One turn or mirror swaps these rows in pairs. Which row does each one swap with?
zil: [-1.23  1.86 -1.30  1.59  3.69  0.34  0.31  1.75 -1.01 -0.63  1.46 -2.48
 -0.97  1.67]
Vopu: [ 1.17 -0.48 -0.04 -1.81 -2.43 -1.14  1.91  2.01  0.67 -0.69  0.92 -0.55
 -0.87  0.17]
mem: [-0.72 -0.60  2.20 -2.00 -2.30  0.80  0.29  1.22  1.00 -0.09  1.82 -1.18
  2.24 -0.35]
vob: [ 0.82  1.52  3.18  0.40  0.77 -0.77 -1.77  0.86  1.24  0.63 -0.74 -0.92
 -2.32  0.57]
Satim: [-1.18  2.51 -2.50 -1.68  1.78 -0.69  1.15  2.13 -1.09 -1.20  1.95 -1.91
  1.94 -0.58]
kurak: [ 3.19  1.41  1.53 -0.24 -0.38 -2.48  1.26  0.52  1.62  0.16  0.33 -2.01
 -0.90  0.56]
vak: [-0.39 -0.49 -0.94  0.81  2.47 -2.28 -0.54 -0.14  1.24 -4.68  0.87  1.09
  0.54 -0.21]
moti: [-1.17  1.07  1.77 -0.52  1.40  2.84  0.23  2.04 -1.05 -1.27  0.02  1.68
  1.74 -0.52]
nede: [-0.49  1.59 -0.91  0.28  2.39 -5.39 -1.72  0.45 -0.51 -1.58  0.53 -1.05
  0.06 -0.75]
peve: [-1.11  2.58  2.72 -1.80  2.61  1.27  0.61  3.08 -0.25  0.68  0.55  0.29
  0.42 -0.85]
Veko: [-0.40 -0.96  2.47 -2.45  3.27 -0.50  1.68 -0.32 -0.89  0.94  0.29 -1.03
  2.82 -1.00]
vavak: [-1.19  0.03  2.49  2.57  0.74 -2.14 -2.10 -0.92  0.48  0.28 -1.23 -0.76
  2.39  1.46]
mulam: [-0.24 -0.91  0.38 -0.72  1.15 -3.19 -1.42 -0.63 -0.08 -3.29  3.37  0.42
  2.53 -0.65]
Baza: [-0.67 -1.29 -0.88 -0.41  2.38 -0.26 -1.51 -1.18  0.07  1.55 -1.91  0.59
 -0.83 -0.35]
laman: [-1.48 -0.69  0.91  1.34 -0.87 -2.30 -2.94 -0.62  2.11  0.96 -0.19 -0.77
  1.95 -0.97]
Dapa: [-1.59  0.99 -0.56  0.79  3.69 -0.86  2.38  1.20  0.35 -2.45  1.29 -2.04
  1.75  2.52]

vak pairs with Dapa
peve pairs with laman
Satim pairs with nede
vavak pairs with moti

